[[55.6, 51.4, -14.8, 47.5, -25.6, -48.2],
 [73.3, 35.1, 60.3, -60.5, -72.2, -66.2]] value -66.2

[[-32.4, 4.0, -31.9, 58.0, -24.3, 71.7, -2.7],
 [11.5, 4.1, 6.4, 12.7, -21.5, 11.8, -6.0],
 [-3.3, -8.8, -6.8, 9.4, -20.0, 15.1, 8.8]] value 8.8

[[-35.9, -34.9, 10.9, -7.8, 18.8, 6.1],
 [-1.9, -1.0, -38.0, -12.9, -73.2, -19.1]] value -19.1

[[-2.5, 56.0, 10.1, -5.1],
 [-0.4, 10.2, 75.4, 48.0]] value 48.0

[-32.8, 67.2, 3.4, -1.9, 1.6] value 1.6

[-24.2, -31.5, -74.3, -37.3, 22.2] value 22.2

[[-36.9, 14.3, -37.5, -15.5, -76.0],
 [-36.2, 38.6, -42.8, -13.0, 20.1],
 [-2.1, 8.2, -32.9, -1.0, 19.9]] value 19.9

[[-15.4, 33.4, 58.6, -29.2, -29.0],
 [-42.7, 3.9, 57.3, -14.8, -12.9],
 [-63.6, -8.6, 42.3, -12.3, 11.0]] value 11.0

[-5.9, -11.9, -22.5, -28.4, -57.7, -15.5] value -15.5

[[39.0, -7.6, 18.1, 19.4, -30.9, 2.9, -26.6],
 [24.7, 15.9, 13.5, -12.0, 6.6, -28.7, 21.7],
 [-9.5, -22.0, -5.9, 56.3, -8.1, 34.5, -2.4]] value -2.4
---
[[ -37 -501 -167  273 -695 -257   50]
 [ 154  223  510  153 -892 -517  158]
 [-466 -281 -592 -503  272  313 -355]] -> 153, 510

[[5 5 5 2 5 2 4]
 [5 5 4 7 5 8 5]
 [4 5 5 2 5 2 4]] -> 7, 8

[1640 8901 4639 3726 3427 3364 3561] -> 3726, 8901

[[ 25 949 798 499 471]
 [448 996 546 159 362]
 [ 90 652 935 696 521]] -> 546, 996

[-373  847  -73  972 -428 -333 -587] -> 972, 972

[-191  872  930  120  162   72 -884] -> 120, 930
---
[[  5.3 -54.1 -57.0   2.0 -16.2  -3.0  -7.1]
 [-15.6 -71.3  -7.8   3.8  68.4 -14.1   8.0]
 [ 59.8  20.3 -73.4  68.7 -69.5  16.6   0.5]] yields -71.3

[[ -0.2  19.7 -21.9   3.4 -30.7]
 [-31.7 -55.2  -1.1 -24.9  18.7]
 [-19.0  57.7   2.9  27.2  -4.3]] yields -55.2

[[12.9 52.8 78.0 41.3  9.5]
 [67.3 22.4  3.2  0.5  0.9]
 [68.4 21.9  2.9 -0.6  0.8]] yields 22.4

[[ 30.9  -6.1  48.3  10.4  39.3  -4.3]
 [ 10.0  20.3  41.4  -4.9  40.7 -10.2]
 [ 61.7  47.2  18.9  59.6 -28.5 -10.0]] yields 20.3

[[-29.8   9.2  10.0  25.5   9.5  -0.5  48.6]
 [  2.9  60.6 -18.0  66.3  55.9   3.6  76.3]
 [ -4.3 -66.6  11.6 -59.5 -60.8  -6.0 -63.9]] yields 60.6

[[-49.3 -15.9 -61.9 -33.8]
 [ 26.2 -70.7  65.1  12.6]
 [-12.3 -62.1 -24.7 -61.2]] yields -70.7

[[ 22.6 -37.2  19.4  15.5  33.8 -12.0  22.9]
 [-60.4 -31.6 -67.2  -4.0 -21.4  49.4  20.4]
 [-52.2  15.3 -67.3 -47.5 -66.8  31.0 -32.5]] yields -31.6

[[-37.6 -32.0   6.9  22.0]
 [-44.9 -52.0  -7.9  14.0]
 [-16.6 -31.2 -63.2 -51.3]] yields -52.0
---
Input: [ 33.3 -58.3   5.5   8.3 -17.5 -57.2]
Output: -58.3

Input:
[[-15.8 -19.1 -45.1 -73.0]
 [-32.5  -1.9 -42.5 -34.8]
 [-74.7  38.3  25.4 -14.9]]
Output: -19.1

Input: [-56.8  -1.3   9.8 -26.7 -21.2  31.0 -33.1]
Output: -1.3

Input:
[[-37.7  20.4 -15.0 -16.0   7.9 -26.8 -43.2]
 [-14.5 -43.6 -20.0  -7.4  -8.3 -26.9 -73.0]
 [-13.6  -8.5 -12.4  -7.4   3.7  -6.9 -28.7]]
Output: 20.4

Input: [ 60.4  58.1 -55.9 -52.3 -42.0]
Output: 58.1

Input: [-13.4  26.8 -77.3  33.4   6.6]
Output: 26.8
